The rows below come in pairs that one turn or mirror swaps. Which row does each named row swap with?
The rows were stretched afterwards, more along some directions than others.
tanek: [ 29   4  11   3  -5  12   1  14 -29  -2 -21 -33   2   0  -5  24  14  12
  16 -16  -4   2 -14   4 -20  -7  15  29   3]
lor: [ 16  36  -6  37  18  13  17  -7 -31 -53 -17 -10  27   7  -7  35  -3  34
 -23 -12   2 -10   1  -5  -1   9  17 -20 -22]
mazo: [ 27  22  -7   0  -7 -32   9  -1 -19  -6 -31  -7   4 -25  10  17   8  -9
  37  14   4  21 -24   8  19 -10  -2  22 -11]
Fof: [ 33  12 -11  31  -7  -3  17 -28 -12  13 -21  -6   3   2  -6  34  -2  -1
 -10  16 -12  12   5 -23  19   4  22  -5 -11]
kor: [  3   4  10 -13   9   1 -14  12 -26 -47  -2  -1   7 -16 -17  11   3  18
  -2 -32   2 -19 -11  -4 -20  -2   3  13   2]
Perib: [ -3 -16   9 -22 -32  -8   6   8   6 -40 -40 -16  12  -7   9   8 -15   0
  30  -5  16  14  -8  34   7 -20 -18  23 -29]
napog: [ 20  12  15   0  19  24   3   6  -9 -22 -12  -7   0   2 -16   8 -19  31
 -27  -4 -16  11  -1 -44 -13  24  25 -28 -44]
dez: [  2 -12  14 -10  -1  32   2  -7 -23 -39 -15   1  27  -5 -18   6 -18  25
  -9  -4 -28  -9  -6 -15   6  -4  27 -18 -43]
Kibu: [-12 -26  34  11 -36   0  10  -9  -7 -32 -42   8  -4 -16  -3  27  -2   9
  12   9  13  -6   4   3  14 -13  17  16 -10]
muz: [ 24  25  -9  -5   3 -23  16   9  -4 -10 -40 -20  12  11   8  13 -29  -2
   2   6 -14  37 -13 -11 -10 -10  13   5 -17]
ves: [ 20  -4  18  -5 -24  17  11 -19   9 -41 -30   0  -3  -4  -6  29   3  19
  -4 -26  18  21  -2 -19 -16  -8   9  20 -23]
sureg: [  5  16  -8  26   4   0   4  -8 -30 -11 -18  -8  19 -19   8  14 -20  16
 -12  -7   9  14 -12 -13   9  11 -11  -1  -7]
Bibok: [  9  13  10  11  11  10   1 -14 -32 -19 -17 -23  18  18 -14  -6 -25  19
 -13   4 -27  14 -13 -21  17   9  23 -11 -26]
vit: [ 36  21  -4  23   4  -5  16 -17 -19 -20 -46 -21  26  -5 -10  36 -23  -5
   8  22  -5  25 -10  -8  34  -9  20  -8 -39]
dobe: [ 15  12  21  -3   0  -4   8  -6 -37 -20 -22 -23  19 -13  20  30 -30  20
   3  -2   8   6  -9   6  -9 -24   1  -7 -31]
Zalik: [ 15  35  21  20 -11 -13   0 -13 -51 -16 -30 -17  12 -32   3  35 -10  29
  -2   6  36  11   1   9 -10 -32   5  -2 -16]
kup: [  1 -10  14  -2  -4  30   2  -6 -16 -50 -17   8  23  -7 -22   9 -11  28
 -11   0 -29  -3  -8  -8  -5 -11  22 -21 -47]
siz: [  1  -5  12  -2  12  14 -12   6 -25 -52  -1   1   9  -7 -23  15  -2  24
 -20 -36  -4 -22  -2 -12 -21   5  10   6  -5]
nenik: [ 25   7  -9  35  14  -4  41 -21 -13 -14 -36 -14   9  -2 -12  29  -7   6
  -9  -7  -5  28 -16  -4  22 -19  13  -3 -27]
pigeb: [ 28  12  11 -13   0  -9  23  -3 -15 -37 -35 -10  16  12 -18  27 -28   3
 -29  -5 -14   4  -2 -10  -2 -15  17  19 -18]
sube: [ 26  23  -2 -10   0 -27  12   3 -23  -6 -32 -12   4 -26   5  12  10   0
  33   9   7  18 -24   0   8  -7   3  17 -10]
bil: [ 13  -2   5  12  -9  -2 -14   8 -40   1 -19 -15  16 -14 -19  11   7 -10
 -12  -9   0  -6 -12  -5   7  -5   3  12  12]
Masuf: [ 46  28 -23  14   8 -18  21   6 -16  -2 -25 -15  28   5   8  43 -19  11
   6   9  -5   9  -2   4  -2   9  31  13 -12]
nilos: [  0  28  16   0  14   9  29  -4 -10 -40 -32   4   1  10   7  25 -10  32
 -28  27   2  20   7 -19 -21  -2 -12 -23 -56]
liput: [ 15   1  24 -23  -4  35 -14  -5 -40 -14 -32 -21  10  10 -12   4 -11   7
  -8  -2   2 -10  13 -35  17   5  18   8 -22]
Vadom: [  2  20  -2  32   4 -13  33 -13   1 -41 -14   3  16 -23  11  57   0  44
   7  -4  13  -6 -16   4 -32  -3  10  -3  -8]
nokev: [ 14  -8  12 -12 -30  12   2  -3 -12 -28 -27  15   3  -6  -5  27   5  -5
   3  21 -19   8   1  -6 -16 -21  -2   4 -33]
tinib: [ -2   1  11   1 -30  -2  20  -5   2  -6 -22   2  -5 -12  31  15  19  20
   5   7  14  18  -9   3 -15  -4  -3  12 -26]
Sipo: [ 22  14   1  26 -25  16 -15  -3 -15  -9 -17   1   4   3   8  28  26   2
 -14 -14  -3  11  -7 -27 -17   1 -23  25  -3]
bazi: [ 21  17  -2  -4 -16 -19  14  -5 -12   6 -30 -12   0 -25  16   8  14   4
  35  15   9  24 -16   5  11  -5  -4  18  -9]
gine: [ 19   4   1 -22  18  -3   2  19 -27 -30 -22  -6  15  13 -14  -4 -28  19
 -20 -10 -24  22   0 -14   7   7  33 -17 -50]
Reto: [-11   1  29   4 -14  19  10   9 -11 -52 -33  -7  15  -4   9  29  -7  41
 -16 -12  22   8  -1   0 -29  -8   6   3 -40]
kave: [ 10  10   7  -1 -31 -13  19  -5  -3   5 -33  -3 -11 -19  23  10  24  12
  21  11  15  20  -2   7   3  -7  -7  20 -16]
dirot: [ -7 -13  16   1 -37   6  17   3   0 -15 -30   6  -8  -5  21  15  24  24
  -5  -4  10  15  -3   5 -15  -6   3  22 -23]
Keze: [ 10 -10  -1  -3 -14 -10  12  -6   0 -37  -4  23  -1  -7 -15   9  20   2
 -17  -5 -29  11 -13   0  -6 -23  29 -11 -44]
pap: [-15  -3  30   1 -15  26   9   4  -9 -39 -34   1   6   0  12  21  -1  38
 -17  -7  17  11   1 -14 -27   0  -2   3 -38]
sav: [ 14   0 -13  11   1 -28  16  -1  -3 -30 -19  -7  12  13   3  35  -4 -19
   3 -11   8   2   0  23   2 -22   5  11 -26]
ketef: [ 29   5 -11   3 -14 -32  -2   5  -4 -24 -17  10  -9  -2 -18  11  30 -30
  -7 -14 -14  29 -11   7   3 -29   9  12 -34]
Nomal: [ 15   0 -12  11 -20  17   7 -10  -9 -31 -24   1  23   1  -3  30  12 -17
  11 -30   0  -8 -15 -19   7   6  -3  19  -5]
nera: [ 16  -9  -8  25 -11  17   7 -22 -13  -6   0   7   5  10 -14  27   4  12
 -38 -14 -21 -10  14 -28  -9  12  23  -2  -3]
reke: [ 26   9 -12 -17  25  20  -4 -14 -13 -24 -16 -15  11  12 -12  -4 -13   3
  -6  -4 -15  -1  -8 -16 -18  -6  -7  -7 -20]
gupib: [ 16  -4  -6   6 -11 -17   3   3  -1 -29 -11  19   1  -6 -16   5  26 -10
 -12  -9 -30  24 -16   1  -5 -18  16  -3 -44]
tiv: [ 25  22  -2  -7   0 -30   6  -2 -22 -11 -31  -8   3 -23   1   7   9 -11
  33   7   6  16 -21   5  22 -13  -4  22  -8]
dag: [ 29  13  -7   1  -5 -22  -7   7 -13  -7 -20  -6 -17  10  -8   2  18 -30
 -20 -11   0  32  -2 -12   4  -7  -8  20 -22]
Kas: [  9  25   7  35  -8 -21  24 -21 -21 -23 -41  11   5 -27   1  44 -12  33
 -11  31   5  32   1 -23  -7   4  28   1 -21]
Kom: [ 17  24  -2   1 -17 -24  17  -1 -10  12 -36 -13   0 -14  26  14  16   0
  30  16  16  23 -14   6  15   0  -9  28 -11]
vel: [ 18  20  -4  -9   6 -25  -1   7 -18 -30 -22  -6  10 -24  -3   9   2  -5
  30  -2   3   8 -20  12  10  -9  -3  15 -11]
Vola: [  9  -2   2  -1 -16  -2  30  -5 -17 -38 -21  12  -3   4  -3  36   1   8
 -35 -10  -1  -5  10 -21  -7 -18  10  -1 -12]
navu: [  8  29  -7   0  -5 -17  10 -16  -1 -54 -31 -10  25  -3  -4  22   6 -11
   5   1  14   2 -10 -17  10 -13  -5   9 -12]
zep: [ 17  20   4 -27  11 -14  -1  -2 -31 -12 -24  -9  14   1 -34  -2 -11 -23
  -4 -16 -13   3 -23 -38   7  -8  11  16 -12]
Kenit: [ 10  28   5  33   2   4  13 -21 -12 -49 -19  12  11 -10  -3  38  20  33
 -10  -1   3  -7  -5  -7   0 -14 -10   1 -14]
gup: [ 19  -7   6  -6 -11   9   0 -14  -8 -30 -14   1  15  -6  -9  37 -16   0
  -6   3 -19 -14  11 -10   8  -8   5   1 -12]
sero: [ 19   1  -9   3 -16 -34   8   6   0 -24 -18  16 -12  -5 -17   5  27 -22
 -10 -10 -24  33 -15  -1   0 -28  13   4 -39]
Baza: [  1 -13   3  18 -15 -19  29  16  15 -38 -34  32  20  -6   9  31   3  -4
  -3  -9 -13  21 -29   7   5   0  22   4 -46]
nerav: [ 32  21  -8   4  -5 -24 -11   9 -19  -1 -24 -13 -11   4  -3   0  14 -31
 -15 -11   5  40  -9 -14   2  -7 -14  22 -18]
zeri: [ 16  17  -8  33   8 -20   9  -3 -30 -29 -45  -5  11   5   8  29 -14   9
 -22   7  11  32 -10   5 -23 -22   5   2 -18]
tik: [ 30  36  -5  24  12 -12  16 -13 -18 -33 -41 -22  29 -14  -5  39 -24   4
  13  17   4  27 -21  -2  19 -15  10 -15 -44]
lenu: [ 21   0  -4   7 -12 -24  10   5 -10 -37 -28  11   1 -12 -24  32  16  -2
  -4 -21 -14  -3 -12 -13  10 -18  51  20 -24]
dod: [  4   4   8   5 -33  -9  19  -2   8  -5 -32   4  -4 -16  27  19  28  12
  13   5  18  23  -8   7 -10  -3 -13  26 -21]
puza: [ 22   2  -6   0 -11 -25   1   4  -4 -19 -19   3 -17   4 -16   0  26 -26
 -17 -14  -7  37  -6  -8   0 -19   2  10 -30]
mome: [  2   1  15 -20  -3  17 -14 -12  -1 -23  -3  -3 -19   2 -15   3   7   5
 -17  -7  -7   5  12 -43 -31  12  -4   3 -27]
bul: [ 14  26  11  14   7  -7   7   4 -21 -58 -42 -18  25 -11  -7  36 -20  15
   2   4  15  19 -18   4  -2 -25  10  -7 -45]
Falan: [ 23   9  26 -19  -3   9  -6  11 -18 -25 -38 -26  -3  15 -10  27   7  -2
   2  -7  17   2   9 -19  -8   1  15  25 -20]
zal: [  6 -11  -2   0  -7   3  12  -4  -1 -38  -5  12   6 -10  -9   3  12  16
  -6  -7 -31  13 -19   6  -4 -20  19 -21 -54]
ralo: [  5  15  10  31 -23  -3   3  -8 -29   1 -28 -24   0 -19  25  28   6  31
   4   4  28  -3  10   5  11  -7  16   7 -21]
Tis: [ 20   6  25 -22  -8  14 -11   3 -30 -18 -37 -20  -3  20 -14  20   7  -7
  -9  -7  11  -6  17 -27   4   2  17  29 -10]
teka: [ 20  15  -7   4  -4 -17  -7  10 -18  -4 -27  -9  -3   2   4   1   2 -22
 -14 -11   9  33  -3 -13   9   7 -15  20 -15]
mimu: [  0 -20  21  -9 -22  27  -2   9  10 -30  -5   5   7   2  10   7  13  16
   0  -9  -7 -21   5  22  -8   5   2  -1 -35]
rusi: [  5  12  -3  30   6   7   7  -6 -27 -18 -21 -10  27 -23  10  25 -26  29
  -5  -9   7   8 -18 -14  -1  18  -5   2  -6]
vudam: [  9  20   2   5  -3  10  23 -12 -29 -33  -3 -17  17 -20  16  30 -16  40
   3  14  -1 -23   0   9  -7 -18  -2 -31 -17]
Rez: [ 11  14   9  -1  15   0   9   0 -21 -29 -14  -8  17 -42  -5  30   9  27
  16 -19  29 -12 -22  -1 -11 -11  -4  -9  -9]
boza: [  6   5  15 -10  -5   1  17 -21  -4 -39 -30 -13  -7   4   4  13 -14  25
  -4   6  15   1  30  19   0 -36   7 -11 -22]
simi: [  0  16   5  17  17  12  -5  -3 -41 -13  -6  -2  30  -8 -17   6 -15   7
  -6 -17 -16   9 -33 -30 -16   4  11 -12 -23]
pur: [  7  34  19  11  10  -7  21   5  -9 -39 -31 -16  12  -3  22  56 -22  45
 -14  11  24   3   9  -5 -23   7  -6   2 -15]
rugav: [ 20  16   7  16  -6 -20  19  -5   3 -27 -25  -3  -8  -2  -5  50  17  12
   7  -1  15   0  -1  -1 -20 -10  17  17  -4]
boka: [ 27   5  -7   4 -13 -22  -6   0 -16  -8 -24  -8 -12   1 -13   1  18 -33
 -17 -11   0  35  -4  -7   6 -17  -8  13 -24]
sipos: [  0  17  23  14  -3  24  12 -15 -22 -39 -21   5  13 -14 -20  27   2  37
 -17 -14  23  -9   4 -10 -26  -5  10   9  -7]
Sani: [ 31  30   0   8 -12  15 -16 -19 -31 -23 -12 -13  15 -11   9  26  10  21
 -19  -1  21   5  22 -31 -10  -2  12 -14 -18]

vudam is swapped with Vola
Kom is swapped with ketef
Kas is swapped with mome
nokev is swapped with nilos
gup is swapped with pur
teka is swapped with vel
vit is swapped with Falan
Fof is swapped with rugav
nera is swapped with Vadom
Zalik is swapped with zep
bazi is swapped with puza
Tis is swapped with tik
bul is swapped with liput

